Here are some points, one per row:
array([-0.706,  0.182,  2.156, -0.001, -0.630,  0.297, -0.599, -1.337,
       -0.522, -0.275, -1.149,  0.709, -0.894, -0.892, -0.351, -0.750,
        1.324, -0.528, -1.253, -1.044, -0.548, -1.141,  0.046, -0.574])
array([ 1.609,  0.230, -0.396, -0.028, -0.806, -0.858, -1.964,  0.551,
        0.054,  1.393,  0.885,  0.313, -1.309,  1.132,  0.505, -1.797,
        1.232, -0.584,  1.073,  0.231,  0.288, -0.479,  0.613, -1.380])
array([ 1.441,  0.868,  0.781, -0.563, -2.326,  0.452, -1.234,  0.653,
        0.471,  0.278,  0.832, -0.367,  0.345,  0.589, -0.732, -0.268,
        0.331,  0.571,  0.899, -0.022, -1.650, -1.015,  0.057, -0.841])
array([ 0.424,  0.073,  1.714, -0.410, -0.698,  0.553,  0.245,  0.579,
       -2.576, -0.569,  0.556,  1.363,  0.365,  0.307, -1.592,  1.080,
       -0.142,  0.892, -0.244,  1.107,  1.452,  2.022, -0.036, -0.052])
array([ 1.249,  0.285, -0.598, -1.314, -0.363,  0.159,  1.204, -0.068,
        1.382,  0.911,  0.804,  0.887,  0.790, -1.441, -0.149, -0.863,
        1.014, -0.196, -0.304,  0.030, -0.708,  0.170, -1.207, -0.008])
array([ 2.077, -0.950,  0.711,  1.477,  0.728,  0.255,  0.852,  1.217,
       -0.309, -0.352,  1.157, -2.764, -1.652, -0.486, -0.675,  0.461,
       -0.032, -0.509, -2.850,  0.587,  0.946,  0.880, -0.502,  0.777])
array([ 0.801, -0.600,  1.089, -1.094, -1.226, -0.409, -1.005,  0.969,
        0.398,  0.728,  0.342, -1.354, -0.241,  1.104, -0.457,  1.053,
       -2.687,  1.499,  1.213, -1.726, -0.542,  0.240, -0.376,  0.508])
array([ 1.080,  0.823, -0.929, -1.751,  0.740,  2.273,  1.252, -0.382,
       -0.482,  0.646,  0.769, -0.947,  0.256,  1.062,  2.386,  0.241,
        0.176, -0.336,  0.866, -0.003, -1.109,  0.677,  0.987, -0.322])
array([-0.939,  0.148, -0.334,  0.360, -1.371, -0.533, -0.254, -1.234,
       -0.423,  0.527,  1.498,  0.307, -0.002,  0.703, -0.105, -1.645,
       -1.716,  2.420,  0.146, -1.205, -1.398, -0.546,  0.294, -1.530])
array([ 2.078,  1.155, -1.557,  0.424, -0.844,  1.172, -0.684,  1.358,
       -1.418, -1.093, -1.007,  1.676, -0.879, -1.443,  1.496,  1.094,
       -0.626,  0.194,  0.962, -0.259,  1.422, -0.038,  0.229, -0.341])
array([-0.479, -0.575, -0.763, -0.410, -0.298,  0.086,  0.126, -0.410,
        0.250,  0.378,  2.136,  0.402,  0.479, -0.320,  0.689,  0.794,
        0.027,  0.577,  1.434, -0.971,  0.857, -0.634, -0.866, -0.473])
array([ 0.500, -0.733,  0.971,  0.299,  1.125, -0.364, -0.957, -0.302,
        0.377,  0.630,  0.560,  0.656, -0.502,  1.177,  0.248,  1.052,
       -0.389, -1.195, -1.477,  0.074,  2.639,  1.921, -0.475, -1.617])
array([-1.470,  0.289, -1.142,  1.282, -0.661, -1.643, -1.046,  0.451,
        0.979, -1.720, -0.274, -0.738, -0.589,  0.246,  0.994, -3.424,
       -0.121, -1.078,  0.318, -0.745,  0.140,  1.330, -0.202,  0.309])
array([ 0.137, -1.669,  0.273, -0.101, -1.857,  0.805, -0.789, -1.792,
        0.207, -0.202, -0.227, -1.659, -1.246,  0.262, -1.576, -0.013,
       -1.294,  0.332, -0.480, -0.889,  1.238, -1.121, -0.052,  0.616])
array([-1.229, -0.662, -0.129, -1.697,  0.784,  1.861,  0.141,  0.957,
       -1.625, -0.458,  2.551, -0.774,  0.752, -0.847, -0.868, -1.176,
        0.329, -1.224, -0.099,  0.459, -1.050, -1.038,  0.663,  1.041])
array([-0.762,  0.497, -0.298, -1.053,  0.342, -0.380, -0.123, -0.236,
       -1.873,  0.907,  1.400,  0.596, -0.855,  0.801,  0.172, -1.573,
        0.307,  0.360,  0.158,  1.544, -0.143, -1.696, -1.865, -0.020])
array([ 1.409,  0.289, -1.552, -0.924,  0.797, -0.779,  0.751,  0.613,
       -0.330, -0.681, -1.082,  0.542, -0.042, -0.388, -0.757, -0.144,
       -1.160, -1.155,  0.708, -1.377,  0.270,  0.884,  0.751,  0.388])
array([-0.354, -0.577,  0.544, -0.912,  0.335,  1.299, -0.249, -1.033,
        0.202,  0.185, -0.672,  0.004, -1.273,  0.025, -0.032,  0.521,
       -0.157,  0.624, -0.969, -1.083, -1.098,  0.287,  0.480,  0.184])
array([-0.992,  0.079, -0.440,  0.667,  1.876, -1.417, -1.188, -0.201,
       -1.464,  0.641, -0.712, -0.595,  0.756, -0.795, -1.232, -0.120,
        0.695,  0.327,  1.143,  0.293,  0.850, -0.700,  1.212, -1.614])
array([ 1.281,  1.340, -1.160, -0.262,  1.830, -0.626,  0.267, -1.118,
       -0.479, -2.189,  0.248, -0.585,  1.155,  2.904, -0.597,  2.259,
        1.001,  1.074,  0.913, -0.357,  0.694, -1.058, -0.535,  0.112])
array([-2.039,  0.307,  1.661,  0.061,  0.565, -1.329,  2.779,  0.437,
       -1.163,  0.374, -0.391, -1.078,  0.671, -0.969,  0.456, -0.547,
       -0.198,  0.053,  1.731, -0.467,  0.261, -0.328,  0.799, -0.607])
array([ 0.149,  0.404, -0.621, -0.614, -0.447, -0.533,  0.091,  0.201,
       -1.435,  1.132,  1.594, -0.027,  0.532, -0.251,  0.150, -0.019,
       -0.363, -2.507,  1.019, -0.213,  0.349, -0.297,  0.203,  0.417])
array([-0.003,  0.322, -0.674, -1.677,  0.956, -0.367, -0.590, -0.539,
       -3.013, -0.843, -1.816, -0.186, -1.252, -1.027,  2.733, -0.739,
       -1.272,  1.102, -0.766,  0.208,  0.089,  1.279,  0.964,  0.082])
array([ 0.385, -0.388,  0.830,  1.077, -0.482, -0.711,  0.549,  0.440,
        0.881, -1.057,  0.116,  2.229, -1.246,  1.009, -0.025,  1.009,
       -1.428,  0.068, -0.124,  1.412, -2.925,  0.131, -0.586,  0.342])
array([ 1.275, -2.528,  1.214,  0.228,  0.755,  0.262,  0.537,  1.273,
       -0.936,  0.013,  0.190, -0.113,  2.639,  0.065,  0.762,  0.898,
       -0.305, -0.604,  0.225,  0.788,  0.405,  1.574, -1.215, -0.649])
array([ 0.680,  0.033,  1.217,  1.257, -0.065,  0.370,  0.102,  0.348,
       -1.179, -1.739, -0.194, -0.592,  0.880,  0.898, -0.750,  0.613,
        0.107,  0.206, -1.516, -0.642, -0.236,  0.782, -0.196, -2.683])
array([-1.712, -0.823, -1.871,  1.106, -0.273, -0.985, -1.590,  1.134,
       -0.594,  3.021, -1.575, -0.825,  0.850, -1.127, -0.350,  2.278,
        1.208, -0.304,  0.132,  1.362, -1.434,  0.527,  0.875, -1.836])
array([ 0.974, -1.005,  0.538, -2.243,  0.964, -1.582,  0.642, -0.022,
        1.069,  0.269, -1.243,  0.558, -1.403,  0.611, -0.141, -1.695,
        1.442,  0.441, -0.875, -0.001, -0.777,  0.046,  0.417, -0.092])
array([ 0.956,  0.047, -1.730,  1.906,  1.373, -0.361,  1.575, -1.019,
       -0.870,  1.880,  0.301,  1.083,  1.775,  1.179, -0.097, -0.037,
       -0.768,  1.071, -0.824,  0.427,  1.089,  0.089,  1.849,  2.467])
array([-1.300, -0.017, -0.433, -0.563,  0.214, -1.025, -0.885,  0.116,
        0.372, -1.265,  0.524,  0.293,  0.078,  0.126, -0.557,  0.041,
       -0.206, -0.766,  0.055, -0.785,  0.551,  0.632, -0.276,  0.866])
array([-1.002,  2.093,  2.605,  0.466,  0.384, -0.689,  0.401,  1.023,
        0.944,  2.157,  0.784, -1.095, -1.044, -0.322, -0.690,  0.757,
        0.019,  1.264,  1.906, -0.138,  0.269, -0.622,  0.245, -0.005])
array([-0.983, -1.012,  0.271, -0.127,  0.581,  0.256,  0.057, -0.262,
        0.669,  0.057, -0.777,  0.900, -0.822,  0.595,  0.969, -0.078,
        1.130, -0.464, -1.018, -0.170, -0.181, -0.688,  0.535,  0.561])
array([-0.798,  0.422, -0.419, -0.093,  0.593,  0.364, -0.971,  1.080,
       -0.555,  1.668,  0.446,  0.629, -0.971, -0.329, -0.030, -1.708,
       -0.054, -0.223, -0.372, -0.171,  0.626, -0.397, -2.663,  0.315])
array([-0.981,  1.988,  0.592,  1.357,  0.344,  0.115, -0.345,  0.681,
       -0.412,  0.906, -0.374, -0.963,  0.416, -1.116, -1.558, -1.041,
        0.642,  0.492,  1.527,  0.001,  0.027,  0.924, -0.321,  0.408])
array([-1.713,  0.074,  0.011,  1.092, -0.066, -1.251, -0.912,  0.413,
        0.289, -1.255,  0.379, -0.178, -1.274,  1.010,  2.243,  1.213,
        0.223,  0.798, -0.591,  0.322, -0.097, -1.356,  0.297,  1.680])
array([-1.385,  0.698, -0.013,  0.177, -1.291, -1.754,  0.694,  0.816,
        0.361, -0.385,  0.243, -1.746, -0.354,  0.622, -1.629,  1.135,
        0.314, -1.140,  2.177,  0.308, -0.192,  1.217,  1.605, -0.454])
array([-0.775,  0.018, -1.851, -0.933, -1.843,  0.975,  2.121, -0.637,
        0.209, -0.280,  1.211,  0.233, -0.440, -1.657, -0.903, -0.224,
        0.981, -0.365, -1.310,  1.803,  1.625, -0.583,  0.130, -1.443])
array([-0.074,  0.047,  0.273,  0.057,  0.315,  1.405,  0.003,  0.528,
        0.614, -0.624, -1.843, -0.325,  1.132, -0.204,  0.356, -0.299,
       -3.169, -0.534,  1.169,  1.100,  0.874, -1.529, -0.335, -0.512])
array([ 1.232, -1.627,  1.238,  1.930, -0.541,  0.103, -0.219, -1.894,
        0.893,  0.460, -0.260,  1.239, -0.044, -0.623, -1.095, -0.856,
        0.463, -0.961,  1.705, -0.306,  0.141, -1.232,  0.084, -0.030])
array([ 0.231,  0.741, -0.457,  1.140, -1.088, -0.515, -0.424, -1.112,
       -0.251,  0.432, -0.700, -0.198,  2.760,  1.989, -0.611, -1.118,
        0.750,  2.352, -1.808,  0.354, -0.567,  0.091,  0.256,  2.031])
array([-1.035,  0.091,  1.994,  1.336,  0.806,  0.986,  1.518,  0.604,
       -0.555,  0.230,  0.148,  0.701, -0.303,  0.259,  0.637, -0.604,
       -0.369,  1.047, -0.893,  0.650,  0.048,  2.069, -0.827, -0.734])
array([-1.447, -1.898,  0.328, -0.133,  0.044,  0.389, -0.365, -0.560,
       -0.249,  1.358, -0.882,  0.976, -0.480, -0.099,  0.136,  0.651,
       -0.557, -0.911,  0.001, -0.113,  0.374,  0.200,  0.202,  1.681])
array([ 0.129, -0.070, -0.073, -1.286,  0.751, -0.753, -0.369, -1.939,
        2.371, -1.618, -0.215,  0.681,  0.628,  0.594, -1.000,  0.703,
        1.027, -0.322,  0.367,  2.148, -0.256,  0.592,  0.967, -0.518])
array([ 0.173,  1.734, -0.822,  0.048, -0.488,  0.612, -1.087,  2.501,
        0.074, -0.526, -2.062,  0.461, -0.290, -0.235, -0.638, -0.827,
       -1.393, -0.152, -0.140,  0.508,  0.653, -0.553, -0.462,  0.647])
array([ 0.070, -0.772, -1.616, -0.487, -0.006,  0.253,  1.409, -0.102,
        0.855,  1.496, -2.080, -0.432, -1.291,  0.733, -0.289,  0.321,
       -1.180,  1.679,  1.532,  0.421,  0.477,  0.273, -0.567, -0.179])
array([ 0.637,  1.569,  0.387,  1.890, -1.366, -1.079,  1.983, -1.902,
       -0.684,  0.618, -1.102, -0.262,  1.409,  1.870,  1.500,  0.306,
        0.297, -1.592, -1.154, -0.123,  0.844, -0.854, -0.431, -0.215])
There is one direction along which these points spread out most. How many in every 100 of the points above lie lower along it than each point below? Round to a whole number. More than half of the points above lie lower than the first one.
array([ 0.600,  0.151, -1.594,  0.068, -1.443,  0.090,  1.128,  0.262,
        1.143, -0.310, -0.254,  1.019,  0.858, -0.646,  0.418, -0.550,
        0.636,  1.514,  0.428, -0.498, -1.064, -0.931, -1.205, -1.108]) --> 61
array([ 1.039, -0.006, -1.320,  0.950,  1.251,  0.335,  0.246, -1.205,
        1.287, -1.205,  0.419, -0.390,  0.510, -0.441,  1.644,  0.551,
        1.118, -0.159,  0.491, -0.784, -0.088, -0.116, -0.894,  0.442]) --> 24
array([-1.023, -0.187,  0.403, -1.196,  0.370,  0.161, -1.431, -1.483,
        1.604, -1.169, -0.755, -2.438,  1.443, -1.945,  1.305,  1.165,
        0.784,  0.926,  0.359,  3.113,  0.309,  0.296, -2.511,  1.278]) --> 39
array([-0.702, -0.847, -0.431,  0.638,  1.358,  1.670,  0.017, -0.320,
       -0.528,  0.200,  0.660,  0.615, -1.564, -0.413, -0.194,  1.955,
        0.743, -0.018,  0.476, -1.778, -0.151,  0.340,  0.136,  1.603]) --> 35
array([-0.053, -1.692, -0.739,  1.045,  0.530,  1.077, -0.504,  0.435,
        0.648, -2.095, -0.427,  0.765, -1.079,  0.674, -0.534, -1.026,
        0.682, -1.210, -0.293,  2.572, -0.736, -0.923,  0.687,  0.505]) --> 35
array([ 0.546,  0.210,  0.735,  0.817,  1.800,  0.110,  0.410,  1.441,
        0.332, -1.501, -0.745, -0.198,  1.325,  0.249, -1.939, -0.310,
        0.498, -0.740, -2.103, -1.431, -0.263,  0.127, -1.584, -1.978]) --> 20
array([ 0.272, -2.722,  0.733, -1.009, -0.765, -1.380,  1.038,  1.002,
       -0.708, -0.463, -0.187, -0.048, -0.229, -0.892,  0.110,  1.033,
        0.042,  0.546, -0.592, -0.208, -0.634, -0.660,  0.173,  1.455]) --> 35
array([ 0.260,  1.037, -0.569,  0.048,  0.732, -0.441, -0.029, -0.842,
        0.448,  0.848,  2.142, -0.703, -0.610, -1.789,  0.684, -0.636,
       -2.736,  0.705, -1.628,  0.540, -1.323, -0.124,  1.577, -1.089]) --> 59
array([-1.886,  1.389, -0.055,  0.105, -1.607,  0.553, -0.421,  0.634,
        2.728, -0.662,  0.400,  0.602,  0.611,  0.873,  1.187,  0.036,
        0.604, -0.036, -1.280, -1.376,  0.507,  0.759, -0.168, -0.024]) --> 52
array([-0.292,  0.222, -0.069, -0.472, -2.005,  1.050, -0.250, -0.601,
        0.825, -0.630, -0.006, -0.998, -0.308,  0.392,  0.380,  0.233,
        0.960, -1.090,  1.118, -0.150, -0.259,  2.444, -0.054,  0.167]) --> 59
array([-0.857,  0.080,  0.055,  0.597,  0.970,  0.357, -0.020, -1.190,
       -1.576,  0.212, -0.869, -0.112, -1.315, -1.368,  0.477, -0.306,
       -0.084, -1.991, -0.871, -0.122, -0.885, -0.147, -1.312,  1.235]) --> 39
array([ 0.644, -0.380,  0.880, -0.065,  0.403,  1.284, -0.063,  1.210,
        2.071,  0.536, -0.945, -0.366,  0.958, -0.333,  0.290, -1.504,
        0.897,  1.169,  0.209, -0.623,  1.383, -1.056,  2.669, -0.325]) --> 61
array([ 1.487, -0.330,  1.082, -0.142, -0.252, -0.090,  0.152, -1.131,
        0.291,  0.896, -0.453,  0.740, -1.465, -0.821, -0.454,  0.889,
        0.667,  0.086,  0.258, -1.266, -0.617,  0.119,  0.023,  0.573]) --> 48
array([ 0.562,  2.097, -0.394, -2.025, -0.364,  0.342, -1.166,  1.089,
        0.138,  0.609,  0.850,  0.477,  1.339,  0.771, -0.940,  0.479,
       -0.863, -1.999, -1.790, -0.189, -0.786, -1.826,  0.939, -0.445]) --> 59
array([ 0.603,  0.039, -0.239, -0.323,  0.857, -0.475, -0.559, -0.143,
        0.770, -1.428,  1.132,  1.400,  1.554, -1.611,  0.623,  1.075,
        0.600,  0.506,  0.907, -1.125,  0.019,  0.765,  0.763,  1.009]) --> 35
